array([[-3.01, -0.36, -0.82,  0.00, -1.88, -1.39, -2.08,  0.56,  1.77,
        -3.05, -1.84,  2.70],
       [-0.32,  1.51,  0.87,  1.32,  3.14,  2.64,  1.00,  0.01, -1.28,
         1.53, -2.90,  0.53],
       [-0.21, -0.10,  0.75,  0.88, -0.99, -2.25,  0.49, -0.61,  1.02,
         0.52, -0.91, -0.04],
       [ 1.30, -2.11, -1.47, -2.39,  0.51,  2.37, -0.03,  0.88, -0.89,
        -0.28,  4.92, -1.05],
       [ 0.87,  0.04,  0.93,  0.23, -0.15,  0.89,  1.12,  1.58, -1.87,
         1.08, -0.41,  0.17],
       [ 0.98,  0.61,  0.15,  0.76,  1.47,  2.01,  0.76,  0.84, -1.81,
         1.54, -0.85, -0.06],
       [ 1.68,  0.19, -0.04,  0.84, -0.47, -0.24,  0.61,  0.66, -1.18,
         1.13,  0.42, -0.51],
       [ 2.60,  0.15, -1.05, -0.07,  1.83,  1.78,  0.29, -0.88, -0.70,
         1.25,  2.85, -2.33],
       [-0.34,  0.61, -0.26,  0.15,  0.74, -0.52, -0.14, -0.85,  0.92,
        -0.87,  0.18, -0.29],
       [ 1.32, -0.54,  0.20,  0.40, -1.50, -0.84,  0.74,  0.93, -1.24,
         1.03,  0.44, -0.01],
       [ 1.20,  1.84, -2.42,  0.75,  1.45,  1.02, -1.84, -1.01,  0.62,
        -1.73,  1.32, -1.08],
       [ 3.18,  0.29, -0.72, -0.44,  2.35,  3.29,  1.10,  0.43, -2.85,
         2.52,  2.69, -2.01]])
Report the entry just left of -0.72.
A: 0.29
Report the 3rd entry in reading order.
A: -0.82
The entry just right of -0.03: 0.88
The entry just left of -0.28 is -0.89
Report the first entry in reading order.
A: -3.01
Report the second entry in reading order.
A: -0.36
The entry just left of 1.13 is -1.18
The entry just right of the largest entry is -1.05
The entry just left of the largest entry -> -0.28
The maximum is 4.92
Report the entry just right of 2.85.
A: -2.33
The minimum -> -3.05
The entry just left of 1.53: -1.28
The entry just left of 2.85 is 1.25
Report the entry just left of -2.90.
A: 1.53
The entry just left of 1.10: 3.29
The entry just left of the smallest entry: 1.77
The entry just right of 0.43 -> -2.85
Report the third largest entry.
A: 3.18
The entry just right of 0.00: -1.88
The entry just right of -2.42 is 0.75
The entry just right of the smallest entry -> -1.84

arr =
[[-1.98 -3.57 -2.61 -0.36 -0.64 -0.34 +2.21 +1.07 +0.68 +0.52 +0.51 +2.87]
 [-0.41 -0.78 +1.50 +1.08 -3.25 +3.52 -2.96 -0.56 +2.77 -0.98 +1.33 +0.23]
 [-0.11 +1.18 +2.30 +0.17 +0.61 -1.07 -1.40 -1.82 +0.24 -0.83 +0.38 +0.41]
 [+0.76 -0.49 -3.14 -1.53 -2.01 +0.42 -0.35 +1.51 -1.02 -1.77 -2.66 +1.51]
 [-2.58 +0.53 -1.89 +2.31 -0.44 +2.26 -1.14 +2.85 +1.14 +0.02 +2.06 +0.01]
 [-0.83 +0.11 -2.23 +1.21 -2.77 +0.30 +1.14 -0.34 -2.44 +2.30 -0.91 +2.53]
 [+0.39 -0.08 -0.60 -1.97 -0.27 -1.26 +0.81 -0.77 -3.51 +1.65 +2.02 +0.49]
 [+0.20 -1.25 -1.99 -1.95 -3.47 +0.23 +0.59 +2.81 -0.53 -1.74 -1.62 +1.25]
 [-0.93 -0.21 -3.44 +3.69 -1.58 +0.99 +1.46 +0.91 -0.82 +0.73 +0.20 +3.60]
 [+0.22 +1.63 +0.35 -0.92 +0.29 +4.32 +0.12 -0.60 -2.86 +1.34 +0.68
  -0.20]]
The entry just right of the smallest entry -> -2.61
What is the 2nd smallest entry? -3.51
The entry just right of -1.77: -2.66
The entry just left of the smallest entry: -1.98
The entry just right of -0.64: -0.34
The entry just right of the largest entry -> +0.12
The 5th entry in reading order: -0.64
The third largest entry is +3.60
What is the 2nd entry in reading order? -3.57
The entry just right of +0.91: -0.82
The third smallest entry is -3.47
The entry just right of +2.26 is -1.14
The entry just right of +2.02: +0.49
The entry just left of +0.01 -> +2.06
The entry just right of -2.96 is -0.56

x =
[[-616  423  347  373  419  423  500]
 [ 572  414  324  317   53  364  337]
 [ 282  372  329  236  483  466  377]
 [ 335  406  395  304   60  381  370]]
The fifth entry in reading order -> 419
Report the entry just right of the smallest entry.
423
Report the 3rd smallest entry.
60
The first entry in reading order -> -616
The entry directly below the smallest entry is 572
The 3rd entry on the diagonal from the top-right corner: 483
Report the 1st entry on the diagonal from the top-right corner.
500
The last entry, reading row by row is 370
The entry just left of 304 is 395
The entry directly above 406 -> 372
The fourth entry from the end, reading row by row is 304
